One vector is turned by the same rotation once a step. Each row is the vector after some number of steps, and that number follows the row.
The counts run from 0 to 239.
[ -4 -13  -5  10 -15  -3  11   4  -2  16  -3  -1 -16   7 -14  -3   1  10
  -7  -7   5   9 -10   5  -2   1 -12   2 -13 -20  -3   1 -19   7   5 -13
  11] -> 94
[ 13  -1  16  17  -4 -13  -6   1  -8  19  14 -11 -15  -3 -10  -1   5  -4
  -8   4   3   0  -2  -8   0   3  -6   5 -13 -12   0  -5   4  13  -2  11
  -6] -> 61
[-21  16 -10 -16 -12  -6  11  11   3  19 -10   2 -16 -14   3   3   2   2
  -3 -10   4   6   4   0  -9  -4   1  -4  -2 -19  -6   3  -9  -4   0   2
   4] -> 120
[-16 -12 -13 -12  -8   3  11   1   8   7  -7  -1  -3 -12 -13 -14   6  12
  -3 -17  -1   8   1   4  -2   8   5   6  -4   1   0   3 -20   7  12  -1
 -16] -> 111
[ 19  -2   6  -5   3   0 -22   9   9  13  15  -2  -3 -13  -6   0  -8   0
  -8  -7   2  -2  17   5   1   9  16  -1 -10 -10  -4   4   4   6   4  18
 -16] -> 47
[ -2  12  13   4   5 -12  -7 -10 -20  18  11   3  -4   3   0   8   2  -4
  -4  11   7   1   1 -12  -3   9 -10  -3 -15   3  13  -9   9   3   1  14
 -22] -> 157
[  7 -13  -4  13  -9   3 -20   2   2   6  12   5   1  -5 -18  -6  18  -4
  -9  16  -1  -7 -14   5  -8   0  -4  10 -13  -6   2   3  11   8  -9 -12
   0] -> 198
[ -1  11  -5  -4   9  -7 -25  -3  -9  11  10  10   4   6   5  13  -5  -5
  -4   7   1  10   5  -5  -5  11  -5  -7 -13  -5  11  -4  10 -16   7  13
 -14] -> 33
[  7 -14   1  25  -7   5 -15   6  -5   8  15  -6  -6  14  -7  -8  12  10
   2  -4  -5 -12  -8   7  -5  11  -2   1 -16   1  -5  -2  -4   7   2  -8
   1] -> 69
[-17 -10 -15  -2  -8   0 -10  -8  -4   1  -1   1   4   2 -10 -15  22   2
  -7   9  -1   9 -22  -3  -7   4 -13  12 -11   2   7  -4   3   2   4 -17
  -8] -> 100
[-14  -1 -23 -12   2   4   0  -7   8   3  -9   2  12 -16   0 -25   1  -1
  -6  -6   6   6   5   6   1   9   4   7  -7  -7   9   2  -5 -13  -3   6
 -17] -> 236
[ -2  12   4  -5   0 -10   3   0  -2  21   5  -2  -5   8  -1   3   2   4
  -4 -18  -6   5   0  -9  -6  13   0  -3  -8   0   1   0  -6  -4   8  31
 -19] -> 30
[-13  12   3 -21 -13   0  -8   9   4  10   6   2 -10 -13  -5  19   4  12
   4 -12   2   5  14  -9  -9   6   0  -8 -10   5   3  11   4  11   6   7
 -11] -> 21
[ -4   6   3  10  -7  11 -10  16  -8  18   7  12 -12   4   2   6   9   2
  -5 -17  -2 -13  10   4  -9   7  11 -20  -5 -10  -4  -8   3   1   7  15
  -1] -> 38
[ 12   4   8  18   0  -7 -14  -1  -6  15  16 -12  -1  -3  -3   0   1  -3
  -2  17   1  -8  -6 -11  -1   4 -16  12 -17  -5   9   6   3  -1 -17  10
  -9] -> 59
[ -5   0  -5  -7 -10   9   4   4   3  13  -5  11   8  -7 -11 -11  -1   5
  -3 -22  -2   3  12   4   0  10  17  -7  -8  -6  -2   8 -16  -7   3  16
 -13] -> 14
[  0 -10  -3  13  15   6 -15   4  -8  10   8  -6 -10   8  15   1  -7   4
  -2  16   3  -9  -6  15  -4  12 -11   0  -8  -9   5 -15   1  -7   9  -8
  -4] -> 66
[ 13   1   4  -8  13  -2 -25   4   5  15  11   3   1  -6   2  -2  -2  -5
 -14   9 -11  -9   6  16  -5   8  15   3  -3   2  -5  -6   4   1   8  14
 -22] -> 170
[ 13  -3   9   5  -3   0 -15  -1   5  15  17   2   2   1 -14   3   7   5
  -7 -11  -2 -11  11   3   0  12   5   0 -17  10   2   6   3  13  -2  13
 -24] -> 45
[  8  -5   9   6   8 -10  -6   8  -4  21   9  -6 -26  -3   0  -1  -5  -4
 -15   3   0   4  -2   5  -3   6  -1  -1  -3 -22  -6 -17   0   9  13  12
  -1] -> 63
[ 12  -2   3   9   7  -6 -14   5   2  18   8  -3 -11  -8   3   4 -14  -5
  -8  23   3   1  -4   3  -6   0  -5   8  -4 -28   2  -4  -4  -6   0   4
   6] -> 187
[  7   4   5   1   4   0  -8  21   6  14  10 -20 -16  -1  14   1  -4  13
   8  -3 -13 -11   3   5  -7  14   1   9  -2   1  -7   5  -9   1   5  16
  -6] -> 55
[  5  -9  10   7   0  14  -7  16   3  13  13 -11 -14 -15   7  -1  -7  12
   8  -1  -3  -6  11   8  -2   9  13  -1   0 -16  -3  -3 -14   6   8  11
  -2] -> 177
[  4 -14  -8   7   7   0 -21  11   7  10   9  -6  -5  10   4 -10   2   8
  -4   1 -14   2 -15  10 -11  14   1  12  -2  -5  -7  -6  -7  -7  18  -1
   2] -> 194
[ -9   9 -16 -14  -4  -5 -17   1  -4  10   0  10   1  -1  -5  -2   5  -4
  -8 -13   5  22   2 -12   0   6   4  -7  -9 -14  -6  -1   0 -17  10  11
  -2] -> 129
[-12  13   7   8 -11  -1  14  -2 -12  22   3   0  -3   3  -1   2   7   6
   4 -11   0  -7  -3 -13  -6  12  -8  -5 -13   1  13   4  -5  -1  -6  25
 -14] -> 28
[-21   0  -9   3 -12   1  -5 -12 -17   6   2  10  11   4 -16 -10  18   0
  -1  -6   4  15 -12 -18   0   7  -4  -4 -14  -2   8  -2  -6  -6   2   2
  -4] -> 3
[ -6  -9 -12  -7 -15  -7 -11   0   3   6  -1   7  -5   2 -20  -4  22   5
 -14  -5  -4   8 -10   3 -13   0  -3   3 -10  -1  -7   2   2  13   8 -19
  -2] -> 102
[  0  21   2   0   7  -8  -6   4  -4  20   8  -5   1  -3   9  -4  -4  -6
   1   3  -2   1   4 -10  -3  11   5   5  -6  -7   2   0  -7 -18  -4  28
 -12] -> 154
[  2  21   2  -1  -4  -5  -7  10  -2  24   8  -7  -3  -4   5  -2  -3  -1
   3 -10  -6  -2   6 -10  -3  10   9   1  -8  -8  -3   7 -13 -15  -4  29
  -6] -> 153
[-22  12 -10  -2 -10   9  -2  -3 -18   8  -2  19  -6  -2  -5   4  17   0
  -8  -4  10  -6   2  -3 -10   4  -4 -17 -12   1   8  -8  11   2   2  -7
  -9] -> 133
[  3   4  11   1   0  -6 -14   8 -12  19  14   3 -19   9   0  19  -1   6
  -8  -8   2   3   6   0  -7  12   1 -17 -13  -4  -7  -7  -2   2  17   9
  -7] -> 160
[-20  14 -12 -15  -3  -4  12   5   2  21 -15  -1 -11 -10  11   0  -5   1
  -4  -6   3   3  -1   3 -10   1  -4   0   1 -20  -2   2 -13 -13   1   3
   1] -> 121
[ 12  -3  13  14  -1 -12  -4   6  -7  22  15  -8 -21  -1  -5   1   1  -3
 -14   1   2   3  -3  -2  -2   5  -3   2  -9 -17  -4 -12   3  15   7  13
  -2] -> 62
[ -4   9  -4   5  10  16 -11   6  -3  12   4   9   4   1  15  -6   0  -4
  -2   2  -8 -23   5  14  -7  15   6  -3  -5   0   8  -4   5 -14  -1  15
 -20] -> 41
[ 14  -2   7   0  -4  -3 -18   6   9  12  17  -2  -4  -6 -13   2  -1   3
  -9 -13  -2  -6  15   5   0   9  12  -2 -11   3  -1   5   4  12   3  16
 -19] -> 46
[-19   7   0 -16  -6   3  -5  -8  -2   3   8   4   2 -17  -6  10   7   6
   5   0   8   3   8 -13  -3   5  -4  -2 -12   9  18   5   8   8   0   6
 -25] -> 19
